The rows of M fall into 3 groups, which share some directions, and each row is roughly a mix of its group's hidden directions, except one row that fits no group.
M (103 x 10):
[[ -3  -2 -15  19  19  28  -7 -21 -11   0]
 [ 17  12   3   4  11 -40   5 -12  -3  -5]
 [ -2  24  18 -16   3  24   5 -21   5  10]
 [-17   8   9   1  -4  -9 -36 -20   3 -13]
 [-26   1  12  18 -21   9   3   9 -22  -9]
 [-19 -15  -3   0 -21  -3  -6 -29 -15 -13]
 [  9  -4  12 -19  14   1 -17  28  -3 -21]
 [ -9  -3  -8  -7 -34  12  -6  11  -2 -26]
 [ 17  17  -4   7  -8   9 -11  15 -34  -5]
 [ 14   4  -7 -31  21  -8   8  13  13 -15]
 [ 11  20  -4  21  15  23  11  18  -7  10]
 [-26 -10  19 -15   4 -22 -10  12 -15   2]
 [-21   9  23  25  20   1  -9   8   9  -3]
 [  5 -10 -12 -10 -21 -23  14 -15 -19 -14]
 [ -2  -4  -8   8   5   2  26 -17  34  -4]
 [ 11 -11   0  -2  -7   1   5 -38 -18  14]
 [ 27   7 -24  -1  -3  13  10  -9  19 -15]
 [ 10  14 -14  12  15 -12   9 -33   4 -13]
 [-20 -16  -1 -22  20   1  -2  13  24   9]
 [ -3   3 -20   5   8 -18 -34   4  18   1]
 [  1   6 -31 -12   3 -26  17 -10  11  -1]
 [ 12   1  11  15   3  -3   1 -33 -23  15]
 [ -4  26  -2  -1  28 -17   5  20   7   7]
 [  5 -21  -5 -21  11 -12  -9  28 -13  -9]
 [ 12 -12  16 -13  16  10  22   3 -11 -26]
 [-27 -21  23  -6  -8   1   1 -15   6  17]
 [ -1   3  33   7  -4  -5  20 -13  -5  24]
 [  9   2 -10  12  37  22   3  -1  -6  11]
 [ 18  16  -2 -13  18  -3  23  15  18 -13]
 [ -4  -2 -16 -12 -34 -12  20  14  -3   0]
 [-18  -7  21  -1 -32  -6 -14   4  14  -9]
 [ 29  28   5  11   3  10  -7  -8   7 -17]
 [  7  -3 -32   5 -10 -11  -7 -29   8  -6]
 [  1 -10 -13  -4 -22 -20  22  23 -11  -3]
 [ -7   9   7  14  -1  40  14  -6 -13   2]
 [-30   6  18  -1 -31   1  -2   6  -5  -2]
 [  4   5   3 -28 -17  16   7  28  -8 -10]
 [-10  -7  -6 -12 -29   7 -29  -8  12  -7]
 [ -6 -10   0  10 -11  23  32  -5  -5  19]
 [ 12 -24 -26   0   0 -18   3 -20 -12  -9]
 [ 36 -14  -5  -5  -6 -10  21   5   8 -11]
 [ 32  11 -18   8  -7 -14  -1 -11 -20  -2]
 [ -7  26   7   0  -7   8  12  19  19  23]
 [ -5  -9 -20 -11  11   7  12  -3  35 -13]
 [-16  -3  -4  23  20  16   0 -26 -15  -1]
 [  3  21  12  -8   5  19  30  10 -13  13]
 [  6  20   9  22   3 -13 -17  20 -21   5]
 [-22  -6  -2 -11 -14  -3  33 -19   2   6]
 [-23 -24   0   0  12 -13 -15   0 -26   4]
 [ -2   7   5   1  31  23 -15 -16  11  13]
 [ -9  -1  24 -16 -16  -8 -27  -4   3 -19]
 [ 24  -9  -5  -7  19   8   0 -34   6  -4]
 [-20 -23  -3 -15   2 -14 -15   5  10  24]
 [  1   6  35 -10   7 -22  -4 -10 -10 -13]
 [  1 -15 -28 -10   6  13  10 -20  22  -8]
 [-24  17  25  -5 -22   2  -5  -6  14   6]
 [ -5  27 -22 -21 -16   1   0  -6  11  14]
 [-20  -3  -5  15  14  -1  -4  -3  32 -20]
 [ 27   8  -3  15 -10   2 -11 -16   7 -28]
 [  6   8 -10  14  31   4 -28 -10   8   0]
 [ -1  -4 -12  19  -8  -1 -40 -11  -4   6]
 [ 17   1 -27  -9  13  -2  10 -12  17 -23]
 [-18 -17  23 -17 -22  10   9  -9  -4  13]
 [ -5  -5 -33   5  -7 -15  10   3   2  28]
 [-30   9  10  10   1 -14  10  -4  -7  28]
 [-14 -13   0 -18   2 -28 -25  10 -10  -7]
 [-23  13  10  23  -2   1 -29   5  -7  -9]
 [-19  -5 -11   0 -14  -2  -2  33  22   7]
 [  2  -9  -8  -5  -1  -5   7 -37 -24 -11]
 [ -7 -24  -9  -8 -26 -12  -8   5  26  -1]
 [ -5 -17 -37   7  -7  -6 -14 -12  -4  11]
 [-27   5  19  -3 -21 -17 -14 -15   2   7]
 [-12  -7  10   1  11  38  12  -4   1  16]
 [ -7  15 -38   6   5   0  -8  18   1  14]
 [  8  18  34  -4   8   4  19  -1 -18  -4]
 [ 16 -14 -21 -20  -9   9  18 -18  -2  16]
 [-21  -6  36  -6   0   8  16   7 -13   4]
 [  1 -13   0  12 -10  13  13  20 -11  33]
 [ 13 -12  17  -7 -14 -25  -2 -21 -10 -18]
 [ -6  15  28  26 -18 -12   4   0  -1 -12]
 [ -1  14  -2  -8 -24 -29 -19  -4   8 -14]
 [  7   3  -9  30 -14  -8   4 -29   4 -12]
 [-17   7  17 -16 -28   4  20  14   0   9]
 [ 24  -3 -13  20  -2  -3 -20  -7  13 -23]
 [ -3 -17 -25  -1 -16  25  -8 -13 -14  12]
 [ -7  -8  -8  15  35  -8   2 -14 -22  -4]
 [-21  28  12  -7  16   7  -9 -12 -13  14]
 [-16   9  20   7  -4   1 -32   6  22  -1]
 [-14   5   6   4 -22 -25 -15 -10 -16 -20]
 [ 11   7 -25  -5  24   6  11  13  24  -7]
 [-11  33   4   9  17 -13   2 -20  12  -4]
 [  1 -34  -4 -15  14 -24   8   4   1  10]
 [ 23  18   5 -20  15  -8   1  24 -15  -3]
 [ 12   4  23 -15  12  13  12 -22 -20  -8]
 [ -4 -26  24  -5 -10  10   5  21   1  19]
 [ -4  -5 -25 -15   3   7   7  24  28  -6]
 [-12   1   0  13 -39  15   5  11   2 -10]
 [  7  15   7  -8  24 -12 -11  32  -8   5]
 [  8   9   2  24 -20   7  11 -29   6  13]
 [ -1  -1 -10  15 -28  -7  10 -10   3  32]
 [  6 -13   8 -10  11   5   3 -42  -8  -6]
 [  4  -4  -1 -14 -15 -15  40  -6   5   4]
 [-28  -7   4   4 -10   0  -2  27  24   8]]

One row of each group comes first, with its name. Which group is each row after those in?
[-23   0   5 -13   6   7   5 -31 -21   9]
(47)
[ -2   9 -12   5  22  14 -12  11   8 -33]
(116)
[ -3  22  26  14  19 -20   9   0  -7   9]
(35)

[ 23  -3  11 -18  15 -29   0   8  15   2]
(47)
[-21   1 -26   9   4  -8  17 -22  -1  17]
(35)
[ -1   6 -12 -19 -28 -22  -1   4  20   8]
(35)
[ 12  13   4 -24   4   2  19  23  11 -20]
(116)
[ -5  33  -3   5   5 -22 -18   3 -16  -6]
(47)
[-19 -24  -8  -5 -24  14  -9  -5  -5  20]
(116)
[  2  10   0  -2  33  22   9 -14 -13  14]
(47)
[-28  -3  27  -5   0  -6 -16  22   3  -2]
(116)
[ -9   0  33 -25  21   5   2   7  -4  -1]
(116)
[ 18  12 -33  20  -8   0 -10  13 -10  -1]
(116)
[  6  -4  -6   6   6  24 -21 -20  28   0]
(47)
